Y: rows in several groups, each row roughly a mix of its group's directions
Y (122 x 13)
[[-10  -2   0  -9  22  -5  -8 -13   9 -19   2  13  19]
 [-32   5   2   7  10 -13  15  -3   9   4  -1  14  -4]
 [ 17 -21  12  -5 -16 -10  14 -12   8  11   2 -10   6]
 [ 13 -12 -12   7   0   8  15  21   7   2 -22  -5 -13]
 [-14  13  -3   9  10 -11 -11  14 -19   2  15   6 -18]
 [  2 -20 -10  -2  13  13  21 -21  -2   1  -3   1 -13]
 [ 22 -12   9 -13  -6  -2   3  18   3  -6 -20 -14  -9]
 [ -7  -8   2  -8  14 -11 -16  -5 -12  12 -12  -9 -25]
 [  4 -17  -6  -6   3  16  -8 -13  20  -3 -22 -12   3]
 [  9 -19  16  -1 -10  -6  13 -18  20   6   7  -9  -5]
 [ -1 -13  11   8  -7   3 -11   0 -14  23  17  20   1]
 [ 14 -26  -4  -2 -12   8   8 -10  19   0  -8  -4  14]
 [ -1   5 -11   1  13  13   6 -22   8  -9 -24  -1  16]
 [-12   2   2  -9   2  -1   2 -16  -5  25 -27   3  -7]
 [  1 -11  -2   1  19  -5 -10  -7  16  -4 -18   3  25]
 [-21  28   2  -3   4  -1   6   6  18 -14   2  -7   2]
 [  4   0   1 -13  -4  -2  18 -14 -10  -8  30   7  -7]
 [  6 -12  11 -16 -17  -9  -8  -1  15  -5  -8  13  21]
 [ 11   6   9  14  -1   6 -11  -1  -7  35  -3   3  -3]
 [  0  -9 -15  -1  -1  23   0  10   8 -20  20  11  -3]
 [-15 -20   1 -10  12  -6  -1 -14   7 -25  -6   2  12]
 [-23 -10   7 -10  12 -17  12 -13  10  -8   0 -13  -8]
 [ 11 -13   1   3  -1 -32  -7  16  -8  -6  10  -4  -8]
 [ 10  -8  -4  14 -13 -30  -4  10  -5  11   9  -1 -13]
 [  7  11   7   1  -5  24   5   5  21  -1 -18 -13  10]
 [  7 -19   1   8   6   7   7  10   7 -21   8  -3 -26]
 [ -4  20   3  -6   7   3 -17  25  -8 -21   2   0  -4]
 [  8 -16   6   9 -23 -13   0  12  12  10   1   6  20]
 [-12  15  -4 -10   1  -5 -17   9  -4 -13  29  -2  -7]
 [  1   1  -6  -5   8  11 -23  18   6 -27   8  -1  -4]
 [  7  12  10   7  13  -6  -5  24 -19  15  -5 -11   1]
 [  4 -25  -5   7   7 -17 -19   3   2  -3 -21  -2  10]
 [ 20 -15 -18  -6 -21   7   0  -5 -12  -1   1   8  15]
 [  3  23   4  18   8   9 -12  15  -6  15 -10   9  -9]
 [-11  18 -11  -5  -4  11  -5  11 -15   4  23   3 -16]
 [ 10   4 -11  12   6  -2  -5  13 -30  19  -6  -2  -4]
 [  4   5 -27  -5  17  -1 -19  18  -6  -8  -1   7  -7]
 [ 13  -8   7 -19   5 -17 -11 -11 -14 -16 -11  -2  13]
 [-18   9   7  -6  15   4   0   8   1 -29 -14   7   5]
 [ -6   3  -7 -10   2   7   7  -5 -18  13  18  -4 -28]
 [ -1   4   0   3  -2   0  -5 -19  -7  28 -18   6  19]
 [ 21   7   1 -11  -5  17  -7   8  -5 -24  -9 -14   5]
 [ -1  -7  17  16 -13  -8   1  -3  27  12   8 -12  -3]
 [  8 -18   5  -9 -12  13  -3  -6  -1 -23  15   6  17]
 [ -7  10  -4   1  -3   4  -1   6   3 -31  23  -2 -14]
 [ 12  -4  17   9   3 -17  -5  23 -12  14   8  -9  -5]
 [ -6  19  19  -6  -7   1  -6  15  -7   3  24  -6 -11]
 [-21  24 -15  -5   1  -1 -10  -5  12 -13  14   6  -1]
 [ -7  15  -2   4  11  -4   1 -19  12  10 -23  -7  17]
 [  6  -5 -22  -1   1  -5   0 -24  -2   3 -25  -9   7]
 [-22  13  18  -6   4  -2   3   8 -16  13 -13  13   3]
 [ -4   3  19   2  -5 -14  -5  17  -2   5  23   2 -21]
 [  1  -8 -16  -2   2   5 -22  24  -5 -18   6   9   4]
 [ -3  15   7 -13   1  -3 -17  -8 -29  -3  14  -5   8]
 [ -7   1 -20  -1  17  18   2   4 -16  -1 -22  11  -2]
 [ 13   4 -19  -6   6   7  -9  14  13   3 -27   4  -8]
 [  3  -5  -2  -8 -16  -6   3  -6 -19  32  -3   6   9]
 [ -8   9  12  12 -10   4  19 -22   3  16 -12  -1  12]
 [-16  -5  17  -7  17   4   0 -13   0 -18 -21  -7   1]
 [  5   0  -4  21  -5 -11   5  21  15  20  -2   0 -15]
 [ 15 -22   3 -10 -20  -9  -9   2  10  -5  12   0 -16]
 [ -1   5  -6 -10  -6   2  17 -19  12 -11 -15  -7  24]
 [  7 -18   3  18  -2  -7   6  15  23  14   3   5 -12]
 [ -3  -1  14 -17   3 -20  -3 -12   1 -18  16  16  -2]
 [ 13 -14 -13   0   4 -13  -2  -8  18  -2 -25  12   4]
 [ -6 -11   9   4 -10  10 -10  -8 -14  -9  27   9 -14]
 [  5  -5   4   5   0 -14   7  33   6  -8   5 -13 -16]
 [  4  21 -11 -18   7  -4 -20  15   4 -11 -10  -4  -4]
 [  7 -18 -10   5   2   1  -1  -2  20 -25  19   2   5]
 [ -7   3 -13 -10  14  18   3   8 -22 -21   3  -6   1]
 [ 10 -19 -16 -12  -3   4   9 -15 -17  16  -5 -11  -5]
 [-11  11   3  -2  -4  -2  16 -20  -8  27   2  -2 -14]
 [ -8  12  -8  -6   3   2 -22  11  -3 -21  23   5  -5]
 [  5  16  10  14  -1  13   3 -11   2  25 -17   5  10]
 [ 21  -4  -6  -6 -13 -12   6  -2 -20   6  10 -18  12]
 [ -7  26   7   7  -5  16  18 -11  13   6  11  -7  -5]
 [ -3   5   4   3   2 -16   4  -5 -10  -8  35   3 -13]
 [  8 -16   1  -1   6  -2   6 -17   6   7 -32  -7  10]
 [-14  -1  11   7  12   2   2 -14  13   9   1  -7 -30]
 [ 12  -8 -14 -13 -13  13  -2 -13 -28  -4  -8  -3  -3]
 [-15  12   9   7   4  -3   7  -6   4  -1  28   7 -22]
 [ 16   6  15   5 -16  23   8   4 -13   9   2  -2 -16]
 [ 12  -2 -10   6 -15   5  13 -18  -6  26 -13   2   5]
 [ -1 -14   9  -2  10  18  15   2  27  -8 -12   2   4]
 [-16   8  13  -8   7  -8  -2  -6  28 -16  10   3   9]
 [  8  -9  16  12  -3  -1  25   2 -10   9 -19 -12   5]
 [-10  23 -19 -10   0  -5  -5   4  -3 -24  -6   0  11]
 [-16  -1  16  -6   2  -6 -14  -7 -24  21  -1   1  -7]
 [-16 -12 -10 -13  -2 -21   1  -4   8 -13  23  -1   6]
 [ -4 -19 -22  -1  -4 -11   3 -24   8 -12  10  -2   3]
 [ -4  14  -4  -4  18  -4   1  24   3 -15 -23  -1  -2]
 [-12  30   7  -7   1   4  -9   2 -20   0  12 -10   4]
 [  6 -17  -2   2  -5 -20  -7 -10  -2  15 -22  -7  16]
 [  0 -15   9   4  -9   5   0  -3  24  16 -24  -4   5]
 [ 10 -25  13 -15  -4 -10  -6  -9  17 -14  10   1  -4]
 [ -3  16  -5  -5  15   4  -2 -25   4 -12 -19  -7  12]
 [ -3   0   0 -11 -23 -20  -1  -7 -10  17  14  10   9]
 [ -8  -7   3   5   1  11   5 -20  29  -8  15  -2 -11]
 [  1  11 -18  -6   4  22   1   1 -11  -9  20 -11 -13]
 [  4  12 -12   0   5  -9 -11  14 -31  -1  12 -11  -5]
 [ -2  25  -5  -5  13  12 -18  10  -5 -17 -10  -9   3]
 [ -7  -9  -2  -8 -15  11   5 -22 -19 -12  19  -1   0]
 [  4 -10 -23   0   8 -13  -8 -16  18 -12   2 -12  10]
 [  0  -8 -31  -4   9  14 -12   5  -9  -9   9  11  -9]
 [-10  10  14 -11  -4 -12 -15   2   4 -11  29  -4  -2]
 [-19  30   1  -4  -3  -7  11  16   2  -6  11   1  -6]
 [ -4  11   8  13  -2  12  13 -12 -20  22  -9  -4  10]
 [  3  -6  31  -3   9   3   2  15   2   5   5 -14 -20]
 [ 12   4  -3   2  -1  14 -20   0 -27   2 -16  -1 -12]
 [ 14   0 -11  -3  -3   9  -7   0  22  12 -27   8  -5]
 [  7   5   6  20  -7 -21  -5  10  -4  27   5  -1  -6]
 [ -8   3   9  -6   0   5  17  15  16 -27   8   8   9]
 [ -2   2 -34  -2 -14  -9   2 -10  -1 -10   8   8  11]
 [ -1   1  -3  -3 -19  -9   8   6 -15  25  18   4 -12]
 [  5  20 -15 -11   9  14   6  -6 -19 -18  11  -5   4]
 [ -8  19 -14 -13  -9 -20   0   7   2  11   9   0  20]
 [ -1 -16  -2 -11   7 -14 -12  18  -1 -16  19  -7 -13]
 [ 17 -13  -9 -12  -5   4  -9 -20 -21   1 -16   5   6]
 [-15  -2   6  10  16  -3  -1  13  23  -3  23   8   0]
 [-14   1  -5  -4   5  24  19 -19   0 -13 -10   1  12]
 [ -1  10  -1 -10  -7  14  -1  -8 -36  -2   5 -10   2]
 [ -3  15 -11  -7 -26  -2   6  -4 -13  12  15   9  12]]

one row of each group, then the others: which group is each in?
[-11  10 -25   1   8 -16 -17   3   6 -14  11   5   9] => <120>
[ -2  13  -5 -15 -13  -6   8 -16  12 -16 -23  -6   4] => <78>
[ 14 -17 -11  -9   2 -10  -8  15 -25  -7  -6   6  10] => <33>

[-16   5   5 -13  17  14   3  -6  -8 -24   9  -2  14] => <78>
[  0 -23 -14  -5  11 -19  -9 -12  -3  13 -16  -4   7] => <120>
[ -7   5  -8   5  15  -9 -10  17 -27  -3   9   6 -16] => <33>
[  3  10 -23  -2   8  21   2  17  -7  -1 -18  -4  -8] => <78>
[  4  11   1  16   5 -26  -1  25  -3  11  -2  -7  -6] => <78>
[-13   6  -6  -1   8  -9   9  20  18 -22  11  11   5] => <120>
[-3  8 19 20 -9 -3  9  6 11 27  4 -4 -3] => <78>
[ -1  -2  21  11 -20  10  17  -4  11  19   3  -7  -6] => <78>
[  0  -5 -10  -1  10 -13   3   0  29 -13 -20   9   5] => <78>
[  5 -13   3 -16  -7  15 -13  -1  21   2 -22  -7   2] => <33>
[  6   4   2 -18 -14  -4  -3  -4 -26  16  -7 -17  -8] => <120>
